In the data rows, the value 128 means zero.
Here are some points, one per row:
[160 119 115 159 143 134  94 155 125 124 155  58 121 171 178 107 112 120
  95 111 145 135 165 154 135 142  51 103 131 148 148 116 126 165  76 180
  93  84 170 121 116 154 132 211 150  80 101  92  89 161 131 148 146 118]
[145 151 139 102  83 145 105 136 155 134 104 145 146 150 126 158 156 133
 143 156 152 114 113 134 109  89 160 121 103 106  74 151 144 148  86 120
  98 163 103  68 105  79 206 165 158 182  54  93  92 151  98 181 128 160]
[122 120  49 171  99 159 152  96 129  80 131 163 136 116 121 123 143 133
 154  80 110  96  83  62 110 124 126 151 129 198 108 183  94 164 115  90
 130 113 184  67  91 159 102 133 145 129 133  91 125  99 115 122 110 144]
[147  63 137  86 130 102 104  80 111 177 129 148 116 142 151  93 135  99
 147 124 162 140 160  84 116 115 158 109 128  78 100 101 112 148 164 148
 162  92 156 154  70 155 108 123  57 126 115 104 103  78  84 181 133 123]
[195 169 116 102 162 127 105 107  89 130 200 175 101  96 162 119 163 124
  87 147 179 133  98 149 151 162 138 164  98 128 126 177 109 101 123 163
 118 111  89  70 130 138  93  73  77 124 111 153 116 173 142 139 124 103]
[222 107 128 112 118 156  92 163 174 113 123  99 158 131 129 143 161 138
 108  93  59 100 144  91 194 111 139 148 136  73 126 163 134 133 167  67
 157 154 115 142 147 127 137 108 116  60 112 110 107 133 102  94 108 113]
[136 115  59  95 137 147 159  92 171 122 104 128 156 126 129 157  99 157
  99 159 142  92 153 127  40 149 117 112 179 133 117 146 170  79 155 154
 121 149  49 127 143 173  85 147 114 127 137 116 106 132  93 120 178 107]
[139 116 115 132  87  81 128 140  97 193  57  72 100 142  97 180 147  61
 144  82 131 103 112 140 107 119  94 161 117 138 130 133 153 173 156 159
  83 120  82 130  92 151  99  77 134 153 158 174 109 162 130  97  92 146]
[124 154 174 123 106 150 148 141  79 156 111 126 159 183 163 127 191 152
 135 145 102 155 112 126  71 185 124 223 144 140 147 110 127  88 110 108
 144 147 140 166 108  89 108 158 113 113 167  68 143 150 118 157 108  92]
[111 135  92  76 176 165 106 147 141 120 128  92  99  98 134 102 171 120
 132 124 137 137 146 104  62  88 109 110  70 163 119 154  50  85 176 140
 131 203 153 157 112 105 158 132 141 117 130 136 133 143 143  97  93 179]
[ 70 101 106 167 135 162 117 136 114 128 156 130  89 198 201  94 148 134
 126 151 136 172 171 111 151 172 113 113 120  99 108 141 160 162  95  58
  97 173  72 135 114 160 154 119 111 129 172 187 124  82 141 129 126 152]
[121 223  84 139 134  85 108 126  88 150  77 143 166  96 151 104 108  91
 186 105 109 101 169 141 111 178 128 110 140  97  93 157 103 166 111 104
 148 125 136 164 179 115 133 137 103  96  79 152 171 142 139 138 170 140]
[102 121 152 126 106  92 108  84 155  74 191 142 112 122 137 157  99  85
  86  76  89 142 135 120  65 122 161  96  99 122 183 150 166 135 109  78
 126 118 122 166  86  55  97 129 115 143 109 108 118 178 136 111 136 152]
[ 96 115  58 207 146  88  83 131 122 119 162 148 150 157  86  60 167 109
 129  92 152  84 130 126 159  74 151 174 185 137 117  50 148  52 132 136
 167 147 131 148  92 101 187 105 153 149 136 165  94 193 118 123 194  90]
[133 110 116 118 137  36 183  50  72 100 144 133 150 109 192 183 129 137
 117 145  84 146 148 102 154  94  86 123 129 136 126 122 132 123 136 144
 155 175 162 104 181  99 150 119 183 113 148 146 101 132  92 159  93 156]
[116 152 128  95 149 152 108 106  70 103 119  73 193  82 134  95  99 118
  92 121 166 138 160 141 127 115 161 161 131  87 146 117 146 180 148 117
 109 144 145 100 133 115 128 106 166 186 153  65 105  68 185  84 151  96]
[126 133 140 100 141 146 105 126 154 156 197 139 112 132 120 182 181 107
 146 147  84 121 181 103 120 105 186 160 142 200 148  89 128 201 125 151
 119 130 115 152 167 153 125 164 143 140 103 157 153  97 166 146 151  98]
[140  96  96 113  90 159 170 167 124 145 171 158 211 160  97 121  83 114
 166 121 135 229 160 163 123 111 160 134 132 112 143 123 116 123 110 156
 122 114 109 102 114 141 127 112 149  98 111 157 162 149  82  87  78 134]
[151 126 140 224 100 129 149 119 152 228 144 119  90  95 152 105 158 138
 141 141 126 137 126 108 110  31 137 107 152  81 128 149 104  70 101 135
  57  96 132 101 202  50  82 161 110 136 164 122 139  78 122  68 153 124]
[186 108 149 106 154 124 149 119 174 126 134  96 106  91 123  69 115 163
 145 128  87 138 108 151 135 172 145 156 199 104 110 108 130 141 124 162
 116 145 135 119  66 101  77 122 180 152 134 175 175 133 147 160 145 206]
[115 132 151  88 105 125 147  64 142 134 133 175 111 146  67  90  99 162
  82 102 113 106 143  92 148 155  67 152 155 112 107 155 122 130 116 180
  62 106 124 177 129 125 203 139 122 145 119 137 160 128 134  82  82  94]
[146 122 122  97 133 127 118 132 110  66  83 171 117 158 146 146 122  94
 124 116  65 118 128 211 153  78 117 127  88 139 118  84 109  97  89 149
 102 139 129 119  93 142 140 142  59 121 168 103 192  77 134 111 184 141]
[177 123 147 186 109 118  79 119 119  99  76 171 186 110 116 116 159 179
  82 108 109 160 139 138  88 160 157  93 108 172 149  98 112  97 170 114
 108  74 113 132 160 149 161 138 132 145 126 158  72 100 155 144  88 198]
[110 176 179 191 169 183 132 120 110 133 130 126 136 120 160 203  96 136
 121 148 152 113 164 148 148 103 107 125 192 144 138 142 115 125 209 117
 139 111 135 112  40 112 146 133  96 130  93 158 168 124  94 121 113 122]
[115 127 196 105 131 102  53  73 146  75 103  98 131 157 110 141 140 119
 194 162 185 139 117 128 104 116 146 117 176 146 112 126 165 114  91 111
 107 133 173  92 153 163 133 109 123  48 152 149 144 129 159 104 111 115]
[151 140 142 157  98 140 139 124 140 114 122 117 131 121  92 110 125 182
 108 195 132  82 154 127 100 123 128  94  66  88 160 110  99 194 122 136
 151 137 156 106 130 150 125 104 118 156 212 165 173 210  83 149 145  90]
[139 109  48 134 119  91 108 183 160 138 132 109 123 135 102 135  68 114
 107 212 120 122 112 117 131 179 125 143 119 152 145  97 168 120 154 118
  86 132 180 113 128  53 136  99  81 115 114 133 152  85 130 153  74 101]
[141 122 139 171 167  93 164 145 164 109 139 130 156 112  78 141 129  88
  97 138 179 171  74 161 130  94 104 156 151 122  94 154 105 191 114 107
 160 160 110 181 140 145 139 188  70 121 165 113 125 111 164 158 118 135]
[ 68 125 136  61 142 110 147 147 141 154 121 126 152 128 101 122 130 163
  94  95 188  45 146 150 178 132 136 120 134 155 163  97  74 129  76  84
 122 110  76 113 132  82  76 137 139  95 151 151 115 102  81 148  88 156]
[ 79  88 123 130  99 141 177  85 114 100 118  56 133 119 144  90 145 142
 172 115  96  99  96 183 148 130 175 111  93 117 128 158 116 125 169 150
 151 109  89 111 136 109 145 176 108 102  97 152 122 140 199 162 104  58]
[131 145 126 140  88 149 137 149  99 106 111 176  88 111 111 173 135 185
 131  85 188 157 118 125 164 140 134  89 105 121  94  91 160 152 165 146
  88 197 159 179 117 104  76 150 156  70 124 124 116 121 149 135 168  93]
[121 148 138 108 107 100 125 149 123 145 136 160 119 158 156  81 121 114
 120 162 144 105  17 106 135 154 141  98 144 135 200 115 142 180 179 170
 162 128  93 116 136 131 163 155 152  95 137 115 145 111  91  47 149 171]
[110 122  99 102  86 149 121 163 137 160 137 128  66 101 145 193 110 172
  89  85 117 144 111 158  86 148 143 111 181  93 125 125 110 116  78 136
 216 113 175 104 125 137 186 104 115 128 143 149  94 117 166 109 119 128]
[108 187 144 104 140 137 211 151 122  96  80 101 124  98 117  99 167 113
 129 180 104 149 125 126 151 113 167 107 143 152 152 158 145 122  74 138
 112 115 176 180 108 154 122  93 104 141  89 154  40 117  98 111 156 115]
[100 159 127 159 161 120 120 161 143  98 105 108  98 102 176 130 114 106
 113  88 126 148 127  94 172 142 199 110 139 120 103  90 161 105 103 165
 113 140 109 127 160 193 115 157 113 169 145  79 178 163  96 137  41 111]
[116 147 110 134 106 107  78  94 123 145 167 104 133 105  77 188 118 120
 154 186  98 150 102 114 183 176 105 126 102  84 136 115  61  67 122  93
 127 118 116 143  79 181 106 183 169 168 128 118 108 118 122 102 133 130]
[145 179 147 145 128  95 181 125 165 182 119 118 103 174 136 122  61 132
  86 136 142 135 151  97 127  94 161 154  67 137 119 132 127  87 140 104
 152 106 113 123  89 183 140  95 175  67 122 103 151 122 196 160 155 132]
[ 90 136 161 103 137 183 132 112 157 158 134 122 145 119 112 126 113  57
 128 114 116 159 132 151 172 181 141 109 110 179  49 145 151 124 171 128
 131  84 158 115 186  96 141 124 136 125 212 109  99 162 106 144 184 141]
[119 106 164 125  72 146 142 133 153 181 148 176 135  53 163  76 124  90
 127 155 121  96 123 176 124 119  52 105 141 157 137  90 156 113 138  72
 127 173 141 123 120 189 103  94 132 143  90 105 126 155 160 141 100 107]
[176 142 113 108 195 159 123 124 134 145 127 156 170 192 158 151 102 149
 177 108 117 107  53 110 129  90 106  50 122 126 134 132 128 130 110 115
 140 114 136 186 139 102 122  88 162 193 146 131 112 127 169 153  93  97]
[134  90 149 118 113 155 118 131 102 115 124  66 156 120 122 140 148 128
  63  93 149 151  63  86 114 120  89 124  84 148 117 139 149  95 112  99
 160 119 147 143 171 133 131 112 139 164  59 188 205  95  86 148 178 123]
[149  84 112 121 109 120 189 139 140  82 138 119  88 113 137 158 142 150
 199 130 193 118 150 134 147 150 110 152 147 125 171 109  98 124 145 104
  97  66 105 164 164 129 175  71 131 150 118  59 163 158 126 129 158 171]
[107 101 145 159 181 180  84  99 116 140  80 137  90  68 120 115  53 157
 193 136 118 146 126 123 138 123 120 201  64 155 153 119 169 144  79 146
 178 130  91 151 154 112 131 133 116 106 114 126  92 123 103 114 130 135]
[144 127 172 160 145 108 128 165  85 134 153 120 108 131  53 115 161 119
 165 106 104 103 178 152 131 167 117  64 129 155 145 200 171 102 111 172
 180 167 109 108 126 128 132  98 140 138 138  69 135  64 124 151 132 116]
[ 38  97 129 129 146 148  94 171 100 107 115 172 117 162  89 131 132 136
  91 178  97 116 119 128 128  92 108 153 154  57 131 159 113 135 158 167
 120  92 136 125 171 135  64  92 155 109  92 102 131 163 153 169 123 184]
[118 118 174  99 166  65 169 206 150  94 117 161 100 178 118 117 108 148
 164 105 126 134 147 113 108 150  91 159 110 114 111 112 113 133 175  97
 141 110 141  51 156 131  91 170 126 190 104 169 104 135 127  70 146  94]
Along one direction, these points spread out more than along any other. Where along it does each point below lie, from 0 to 99? 50 is the average, and the first point above lies past it. One standard deviation of the points above along it is 16.
[144 127 172 160 145 108 128 165  85 134 153 120 108 131  53 115 161 119
 165 106 104 103 178 152 131 167 117  64 129 155 145 200 171 102 111 172
 180 167 109 108 126 128 132  98 140 138 138  69 135  64 124 151 132 116] 71
[151 140 142 157  98 140 139 124 140 114 122 117 131 121  92 110 125 182
 108 195 132  82 154 127 100 123 128  94  66  88 160 110  99 194 122 136
 151 137 156 106 130 150 125 104 118 156 212 165 173 210  83 149 145  90] 31
[121 223  84 139 134  85 108 126  88 150  77 143 166  96 151 104 108  91
 186 105 109 101 169 141 111 178 128 110 140  97  93 157 103 166 111 104
 148 125 136 164 179 115 133 137 103  96  79 152 171 142 139 138 170 140] 73
[102 121 152 126 106  92 108  84 155  74 191 142 112 122 137 157  99  85
  86  76  89 142 135 120  65 122 161  96  99 122 183 150 166 135 109  78
 126 118 122 166  86  55  97 129 115 143 109 108 118 178 136 111 136 152] 55
[118 118 174  99 166  65 169 206 150  94 117 161 100 178 118 117 108 148
 164 105 126 134 147 113 108 150  91 159 110 114 111 112 113 133 175  97
 141 110 141  51 156 131  91 170 126 190 104 169 104 135 127  70 146  94] 25
[151 126 140 224 100 129 149 119 152 228 144 119  90  95 152 105 158 138
 141 141 126 137 126 108 110  31 137 107 152  81 128 149 104  70 101 135
  57  96 132 101 202  50  82 161 110 136 164 122 139  78 122  68 153 124] 33
[186 108 149 106 154 124 149 119 174 126 134  96 106  91 123  69 115 163
 145 128  87 138 108 151 135 172 145 156 199 104 110 108 130 141 124 162
 116 145 135 119  66 101  77 122 180 152 134 175 175 133 147 160 145 206] 29
[176 142 113 108 195 159 123 124 134 145 127 156 170 192 158 151 102 149
 177 108 117 107  53 110 129  90 106  50 122 126 134 132 128 130 110 115
 140 114 136 186 139 102 122  88 162 193 146 131 112 127 169 153  93  97] 55
[147  63 137  86 130 102 104  80 111 177 129 148 116 142 151  93 135  99
 147 124 162 140 160  84 116 115 158 109 128  78 100 101 112 148 164 148
 162  92 156 154  70 155 108 123  57 126 115 104 103  78  84 181 133 123] 53
[133 110 116 118 137  36 183  50  72 100 144 133 150 109 192 183 129 137
 117 145  84 146 148 102 154  94  86 123 129 136 126 122 132 123 136 144
 155 175 162 104 181  99 150 119 183 113 148 146 101 132  92 159  93 156] 54
[119 106 164 125  72 146 142 133 153 181 148 176 135  53 163  76 124  90
 127 155 121  96 123 176 124 119  52 105 141 157 137  90 156 113 138  72
 127 173 141 123 120 189 103  94 132 143  90 105 126 155 160 141 100 107] 43
[116 147 110 134 106 107  78  94 123 145 167 104 133 105  77 188 118 120
 154 186  98 150 102 114 183 176 105 126 102  84 136 115  61  67 122  93
 127 118 116 143  79 181 106 183 169 168 128 118 108 118 122 102 133 130] 39
[110 122  99 102  86 149 121 163 137 160 137 128  66 101 145 193 110 172
  89  85 117 144 111 158  86 148 143 111 181  93 125 125 110 116  78 136
 216 113 175 104 125 137 186 104 115 128 143 149  94 117 166 109 119 128] 48
